Turns, then the turns between two rows, first turn first; the first pair answered
turn muzo:
[  0  -1   1  -4   4 -11   1  17   2  23 -10  -6 -11  -8  -4   8 -26  -4
 -11 -15  24  -8   5  -6 -12  10  -5   4   9  -9 -11   6   0   6   0]  ->  [-13  14  -6   3   3   9  -7 -18   0   3  -2  19  14  -5  -6   4   7  10
 -15   7  12   2   3   7  -7 -17   1   0   9   1 -14 -15 -25 -13  12]
[-18   6  11  -6  -1   6 -12  14   1  36 -11  22   1  -1 -10  -3 -18 -25
   6 -14  11 -21 -14   0  11 -11 -22  -5  25  15   8 -20 -31   7 -14]  ->  [-13   7  13 -21  14  20 -12   0   1  24  -6  21   3  11 -19  -4   1 -15
  17  -9 -19 -16  -6   2   2 -13 -16   2  21  17   9 -38 -35   8 -20]
[ 12 -12 -17  16 -18 -12   2  14   6  12  -5 -12 -17 -19   7   3 -11  -6
  -5 -15  28  -6  -4   3   8  -3  11   1  -2  -7  -3  12  14  -3   5]  ->  [  5  -6 -17  14  -9   6   1 -19   8 -17   5   8   2  -7   0  -5  24  12
   3   8   1   6   2  13   8 -22  18   1  -9   1  -1 -18  -6 -22   7]
[-15  10 -24   2  -7 -20  21  30  11  10   4  15  -7  16  -7   0 -13  -2
   3  -9  17   2  -5   6  14  11 -21  10  -2   5  16   7  -3   5  19]  ->  [-18   9 -21  -5   8  -3  19   7  10  -5   8  23   7  29 -12  -7  12  10
  13   5  -5  10   1  11   9  -1 -10   6 -11   8  15 -13 -11  -7  24]
turn Lemo:
[ -7   7  -4   2  13  15  -2 -25  -1 -25   1   6  12  16   2   1  22  11
  12  24 -21  13 -12   9  10 -13  -8  -3   1   1  -1  -4  -7  -7   7]  ->  [ 10  -8 -15   2   1  -2   1 -15  -3 -27   4  -3  -1   1   5   8  24  25
  11  15  -7  19  -2   9  12 -13  13   2 -10 -11   0 -11   4 -20   6]
[ 17 -13 -13  12 -24 -20  11  25   8  -4  -5 -26   0 -15  24   6 -19  -7
  -7 -11  28  -1 -15 -14  30   0   9  -8  -6   7   8  44  24  11  16]  ->  [  5   1  -8   8 -19 -12   7  18  10  -1 -12 -20  -4  -3  15   2 -26 -23
 -12 -10  21  -6 -28 -12  32  -1 -12  -9   7  14   5  54  16  26  18]
[-18   3   0  -9  15   4  -2 -22   8   3   7   4  18  11  22   4  29   5
  16  41   9   0  15  -8   6 -13  -2   7 -12   1   6 -19 -27   2   1]  ->  [  7 -18  -8  -9   3 -16  -1  -8   2   0   9  -8  -3  -4  19  10  25  18
  15  20  25   9  24 -13   3 -11  19   7 -20 -11   5 -27 -10  -9  -4]
turn mutel:
[ 19  -1   1 -12   5  -7 -10 -11 -15 -23   7 -10 -25  26 -31   9  12  30
  -1 -25 -39  10 -33   9  14  -1  -3 -18  -2 -10   8  11  12   5  -5]  ->  [-16  21  28  16  -1   7   7 -23 -27   3  31   8  45  10   5 -12  19   9
   7  24  -8  -3  -2  18  -1 -16   7   6 -26   4 -11  -5   1  -7   9]
[ -8   5   2   7 -12  -2   0  11  -3  26  -2  12   3 -17   3 -10  -6  -9
 -10  -9  28  -4  18  -3 -11   5   6  11   0  -7 -16  -6 -16  -8   3]  ->  [  8  -2 -11  -2 -10 -10  -4  15   1  14 -10   4 -28 -10 -11   1 -14   1
 -16 -25  20  -1   1  -7  -4  11   2   1  12 -10  -8   7  -8  -6  -4]
[ -3   0  -3 -22   8  -5   4   4  -8   1  -5   0  -6  -3 -14  -8   4   2
   5  -3  -4  -2  11  -1 -13   8   4   0   4  -6  -6   1   0   8   3]  ->  [ -6   6   3 -14   8  -4   6   5 -10   4  -1   4   4  -3 -10 -10   1  -2
   3   4   2  -4  14   0 -16   7   2   3  -2  -5  -3  -2   1  10   4]
Pairs:
Between the rows of a pair lie 2 to 4 turns.
[ 15  -7 -21  15 -24  -6  -3  -3  10 -16   7  -2  24  -8  18  -1   8   3
 -21   7  18   4 -12   6  13 -12  12   4  -2  -2   9   6   4 -19   0]  ->  [  4   6 -15   4  -9  10 -12 -18  14 -26   2   8  22   8   6  -7  23   4
 -17   7  -7   3 -17   8   7 -14   2   0   7   3   9  -2 -15 -12  -3] -> muzo then muzo then Lemo then muzo
[-16   5   2  17 -12   2  10   8 -11  14  -1   2  15 -13  21  -4 -22 -15
  -2   8  17   3 -13   2  10   0 -14  -7   7  14  -5  39  12  13  10]  ->  [ 18 -13 -23   7 -21 -10   2   1 -14  -4   0   3 -13 -22  -6   7   9  18
 -14 -17  17  24   4   8   8 -13  15 -14   3  -6  -3   4   3 -24  14] -> muzo then Lemo then Lemo then muzo
[  1   2   8   6  -4  -6   4  17  -2  14  -4 -10   2  -5  12   4 -27 -17
   2  -4  10 -11  -5  -7   2   9  -5  11  -2  -2  -3  23  14  19  -1]  ->  [ -7   9   5   0   9  16  -1 -21  -5 -15   6   8  24   7   2  -7  15   1
   7  19 -18  -1  -4   4   0  -9   3  10 -13   6  -1  -9  -8  -4   3] -> muzo then muzo then muzo then muzo
[ -1  28  -3  15 -23  10  -7   5  -9  19  -6   8  -7  -9  -3   8 -23 -15
 -25  -3  40  -4  -7   6   3   5 -22   1  13   5 -10  15  -8  -4  14]  ->  [ 39  -7   0 -19  11   6  -1   6 -12   3  10 -13 -28   2 -12  11   4  12
   0  -8  -6   7  28  -2 -15  12  16  11 -12 -16  -6 -18  13 -14  -3] -> Lemo then muzo then Lemo then Lemo
[-32  -4   2  21 -36 -15 -16   1   8  10 -24   4 -13 -21 -22  13 -19 -15
 -31 -21  43   6 -15  -5  19   9 -33 -24  27 -17 -11  18 -28   6  -7]  ->  [ -8 -21  17 -23  25  18 -13 -27   8 -22 -10  -8 -17  12 -38   3  28  14
   6  -4 -46  15  16  -3  -7  17  -5 -11  10 -25 -10 -31 -23   4 -32] -> muzo then muzo then muzo then muzo
